In the data rows, the value 128 means zero.
The rows fall into hidden groups. There are 8 groups. Groups can overlap: rows of different groups may look alike.
Here is the table:
[ 82 129 161 173 127 123 120 127 129 114 127 119  93 154  89 116 164 137 115  64 161 123 121 152 162 126 138]
[169 111 165 109 115 116 136 136 133 136 140  87 153 109 153  96  88 150  89 155 129 121 130 155 166 140 129]
[173 143 135 126 135 141 129 116 149 156 142  74 118 110 161 135  83 115  93 142  87  94 134 159 131 118 135]
[ 90 123 169 179 137 111 115 133 129  93 149 132 108 147 105 103 126 123 118  85 171 154 114 144 140 118 144]
[137 149 178 147 150 125 132 142 147 100 172 134 109 136 153 123  76 112 103  91 113 115  96 148 145 124 105]
[170 178  94 127 123 110 133 169 140 147 152 127 147 124 167 112  53  96 109 119 111 104 129 148 124 134 118]
[190 139 113 109 112 126 140 155 135 164 133  73 156 109 147 118  77 122 104 155 122 110 127 127 145 131 134]
[162 164 111 134 118 124 157 169 140 126 164 116 135 134 134 128  70  96 101 127 140 129 101 107 122 136 110]
[ 75 123 166 169 139 126 117 116 130 100 129 126 100 152  90 120 168 139 123  67 153 120 125 154 160 125 130]
[180 137 138 103 109 123 140 164 140 155 134  96 154 116 153 104  76 129  92 159 120 115 129 127 161 127 127]
[178 121 147 108 111 119 140 149 128 139 147  93 166 113 142 101  85 136  90 165 130 123 124 131 168 140 125]
[160 190 137 142 127 119 143 154 145 139 150 131 104 141 146 136  92  84 108 111 102  90  96 138 138 112 115]
[159 153 153 137 128 148 136 153 118 133 164 162  92 131 141 136  74 117  98  78 108  67 120 136 169 119 114]
[ 96 104 209 145 140 136 124 135 125  81 171 142 138 131 101  98 124 140 110 116 162 140 102 148 138 124 121]
[143 134 174 130 131 141 127 163 120 122 170 171 158 123 158  95  92 116  99  93 119  77 116 147 160 128 105]
[ 95 141 167 149 151 157 131 108 123  87 155 155 119 127 112 105  96 109 117 117 173 104 135 144 184  92 115]
[171 198  99 123 126 124 145 169 141 152 145 117 118 132 138 144  79  86 115 114 105 101 116 118 135 122 109]
[124 132 151 151 130 128 129 143 137  98 183 162 107 121 150 142 105 124  92 107 119 139  98 128 182 104 113]
[128 125 195 161 124 129 129 108 126 110 163 139 143 135 190 132 108 127  83 107 111 111 111 118 152 105 119]
[166 189 127 125 134 122 138 162 140 140 158 133 128 135 130 139  65  89 120 117 130  91 103 106 140 124 103]
[139  92 140 158 120 159 114 145 111 108 159 103 150 134 169 146  95 107  98 107 110 136 125 124 195 132 112]
[144 153 168 145 141 141 129 146 131 114 167 150 130 130 145 126  90 115  92  79 103  78 116 144 172 127 101]
[158 159 114 131 155 139 131 109 157 160 149  93 104 118 156 150  79 102 107 129  82  92 122 157 105 109 128]
[ 99 130 167 175 119 140 123 152 125 118 150 156 115 146 123 126 132 109 108  92 164 129 102 100 154  80 142]
[ 71 122 173 161 130 124 117 131 133 105 123 122  90 153  97 117 166 157 120  84 158 132 120 145 158 121 133]
[126 127 184 162 146 135 120 147 121 108 168 157 113 127 142 129 100 126 105  61 116  88 109 142 167 144 103]
[176 142 127  92 124 114 138 135 134 126 151  84 139 113 154 104  66 130 111 190 124 135 122 147 154 139 124]
[103 121 192 158 147 122 120 114 121  71 171 146 107 140 131 111 104 126 118 108 154 148  99 146 158 133 115]
[ 76 125 159 174 136 126 115 120 123  96 135 132  97 151  87 118 163 132 129  72 158 134 124 145 160 122 134]
[187 125 126 115 108 120 148 154 130 141 147 106 160 112 147 113  73 119 101 179 124 143 116 113 129 128 128]
[ 84 116 170 179 124 124 123 136 123 121 131 130 118 147  96 113 142 130 112  95 176 155 118 102 157 100 149]
[160 138 159 118 140 135 123 121 145 126 140 107 120  98 184 130  57 102 106 132 139 101 124 180 143 130 126]
[178 116 143  95 121 116 142 146 140 127 144 100 139 105 172 128  73 120  99 139 138  95 135 145 167 136 126]
[180 172 104 121 120 121 149 148 136 134 162 110 145 129 148 130  74  93 105 140 102 123 112 121 134 131 113]
[141 189 142 111 145 116 151 146 146 122 144  87 115 145 132 130  77  98 122 139 156  93  99 142 149 116 103]
[176 162  89 119 140 139 135 139 156 150 139  96 103 111 171 152  84 105 111 115 118  73 120 142 108 124 129]
[132 124 151 170 120 134 134 141 124 132 147 112 139 141 107 118 101  94 114 135 178 165 100  86 112  85 153]
[161 181 148 127 144 117 138 159 148 125 140  93 129 150 127 113  74 114 106  93 104  97 111 169 144 116 112]
[ 79 128 169 159 141 120 118 122 125  82 138 118 111 149 100 122 176 143 127  58 147 125 127 158 162 124 124]
[138 145 132 126 147 121 122 145 174 148 126  86  88 128 101 137  99 138  93 133 117  72 132 182 164 120 126]
[141 152 170 117 149 120 119 122 165 125 127  75  89 122 166 119  99 143 103 108 109  91 131 193 152 120 127]
[ 73 115 154 174 135 122 119 115 133 110 138 125  82 147  93 133 170 136 124  78 156 138 117 142 144 115 143]
[142 160 115 140 109 123 157 136 143 128 116  75 165 117 170  91 142 106 106 155  99 102 139 152 173 124 113]
[173 132 119 118 149 129 138 132 154 128 162  98 123 109 164 134  68 115 103 118 131  79 109 155 110 139 130]
[173 162 122 130 137 132 136 121 152 168 141  86 130 124 157 147  81 101 104 111  83  81 132 147 114 115 121]
[169 100 128 115  98 131 142 170 119 139 140  95 165 111 155 104  78 127 101 166 143 147 130 106 166 151 126]
[131 129 189 154 136 141 123 152 120 124 156 154 133 132 137 120 101 130  87  72 114  73 124 143 186 122 109]
[173 163 116 112 139 129 135 124 153 140 136  81  98 113 170 151  76 111 113 124  98  72 135 158 140 122 130]
[ 84 130 136 177 142 135 102 110 134 117 141 137 115 153  99 111 140 121 137  59 154 105 143 117 141 134 134]
[ 77 137 159 152 137 112 122 125 139 110 125 121 110 148  86 107 165 160 133  65 165 112 109 149 158 143 126]
[172 149 116 102 120 128 145 154 136 174 127 105 121 116 163 129  70 118  93 163 125  97 112 143 147 128 131]
[153 170 128 117 146 127 126 101 162 154 132  80 106 123 166 131  98 130 104 115  78  75 135 179 128 122 129]
[105 109 187 150 135 123 117 119 111  70 162 159  99 129 138 110 111 128 119 106 173 119 109 154 195 144 123]
[169 116  70 157 125 152 125 175 131 170 131 117 156  92 139 131  96 121 130 115 127  99 120  87 129 120 139]
[174 125 122 123 114 114 131 141 138 129 159 129 150  92 126 135  59 129 104 161 135 170 117 117 157 130 128]
[ 78 101 173 177 129 128 117 118 127 107 135 119 118 147  97 116 166 145 115  69 155 135 127 137 156 125 136]
[ 99 119 193 160 134 117 130 137 112  72 164 161 125 149 107 111 126 128 112  93 152 137 105 133 164 131 119]
[155 157 150 118 147 140 133 153 165 147 140  73 128 115 135 127  86 117 103 130 101  81 127 177  98  99 130]
[ 98 115 178 162 156 131 102 100 132  85 158 144 114 145 131 100 110 137 123  79 143 107 135 144 162 138 117]
[106 110 173 174 120 119 117 151 141 106 134 108 130 141  98 114 108 105 124 121 173 158 112 120 149  89 163]
[ 77 112 179 168 139 125 120 113 118  90 146 140 104 142 108 105 156 130 125  77 164 120 121 158 164 133 131]
[106 108 209 166 144 126 113 133 130  93 157 156 127 144 108 115  91 123 113  89 136 119 106 157 167 118 124]
[ 79 119 159 173 128 120 117 114 122  96 136 127 111 146  90 113 168 143 120  68 159 131 127 149 174 134 132]
More rows, each followed by its group:
[ 92 110 178 173 136 123 118 140 115 111 124 117 132 153  83  99 146 143 118  78 167 152 120 151 128 112 142] Z21
[166 133 123  93 120 119 145 152 122 133 167  95 157 118 138 111  69 131 117 208 139 132 124 105 135 119 121] Z255
[109 115 189 157 146 117 115 119 129  70 166 162 130 137 107 111  95 135 116  94 149 137 105 147 176 130 120] Z960
[147 133 122 135 141 147 114 107 153 152 140  72  93 131 164 136  79 115 100 135 100  85 126 186 155 114 139] Z479
[174 157 129 116 143 142 128 116 149 150 146  87 114 112 164 137  74 106 106 142  86  90 128 166 127 115 126] Z479
[172 133 165 109 111 123 133 161 137 140 134 101 152 104 159 107  77 127  88 156 159 136 124 133 156 124 121] Z255
[103 123 183 163 138 128 114 138 112  81 158 165 103 139 126 116 112 130 110  85 166 125 110 136 194 124 117] Z960
[156 187 105 146 121 121 150 158 150 125 147  79 130 125 165 127  95  84 105 129 105 106 117 142 150 121 113] Z305
[152 170 173 114 125 132 145 137 114 114 157 170 107 132 136 147  82 106 108 125  90  56 119 156 140 105 131] Z949
[153 101 112 142 120 152 116 153 135 110 161  77 124 128 198 156  97  99 109 150  98 150 122 116 155 113 119] Z479
[189 142 116 117 112 116 142 142 147 153 145 105 162 108 131 127  66 125  98 147 107 122 125 126 145 124 132] Z255
[188 160 122 137 117 122 149 171 133 137 147 150 128 126 132 127  79  93 111 137 102 128 109 111 116 134 102] Z305
[165 167 127 118 148 136 122 100 153 142 144  91 108 118 158 131  81 114 108 130  78  79 133 182 139 126 124] Z479
[ 68 112 147 167 125 127 110 128 122 112 126 111  91 145  84 127 182 154 120 131 147 167 124 132 147 132 136] Z21
[ 82 116 179 176 128 128 118 140 128  98 140 131 104 148 101 125 167 137 109  62 151 129 121 139 154 120 131] Z21
[ 79 108 176 168 133 131 124 123 122  94 143 119 109 144  95 113 141 127 123 103 184 157 113 134 160 100 142] Z22
[134 155 182 150 146 141 122 132 125 105 159 182 113 132 147 118  84 109 107  86 127  73 115 136 179 117 104] Z949
[103  98 194 165 118 133 119 144 118 106 137 130 137 133 113 108 121 121 112 120 203 181 108 110 140 101 140] Z22
[158 187 133 136 139 119 146 148 146 121 162 108 124 144 132 129  84  95 109  93 104 110 101 144 131 129 104] Z305
[169 174 130 136 128 130 148 160 146 145 153 118 151 137 133 131  79  97  96 100  99  92 111 123 133 117 112] Z305
[180 140 127  95 113 117 136 143 134 130 141  89 132 111 152 104  78 134 101 170 128 117 129 154 180 141 127] Z255
[145 163 157 138 149 132 127 140 129 104 169 158 108 133 154 133  84 111 106  84 102  85 113 148 167 130  96] Z949
[101 117 159 155 133 127 115 109 103  81 176 158 135 120 148 105  88 129 119 129 161 136 117 147 187 144 117] Z960
[104 121 197 152 133 120 119 125 114  80 159 157 121 142 130  93 110 131 113 106 168 136 109 141 194 125 118] Z960
[128 144 171 145 141 149 135 153 117 103 169 157 119 127 145 132  83 109  99  96 131  87 120 139 184 101 102] Z949
[107 125 178 174 117 117 138 163 124 123 142 139 103 145 114 124 129 106 120 107 172 137  88  94 140  99 149] Z22
[158 151  90  83 115 107 139 157 146 146 126  77 114 116 143 116  74 132 122 192 121 128 128 141 169 148 139] Z255
[163 147 152 128 149 142 126 114 154 158 139  84 125 120 153 131  87 120  98 111  76  76 134 171 121 112 127] Z479
[171 167 122 109 147 137 133 104 144 148 150 106  94 116 156 130  59 119 112 140  82  93 127 170 132 121 125] Z479
[174 184 102 119 136 122 145 141 151 124 156 102 119 129 142 138  75  92 115 130  93 111 112 149 128 134 108] Z305
[154 122 157 101 117 109 131 139 144 135 124  81 130 116 152  94  98 161  92 153 136 119 130 175 177 140 132] Z255
[166 162 123 129 139 138 134 118 157 150 130  76 126 118 169 124  92 108 103 136  77  81 137 172 129 113 122] Z479
[179 156 134 123 138 143 130 113 145 146 154  94 133 117 149 133  70 102  98 135  86  90 130 157 129 120 125] Z479
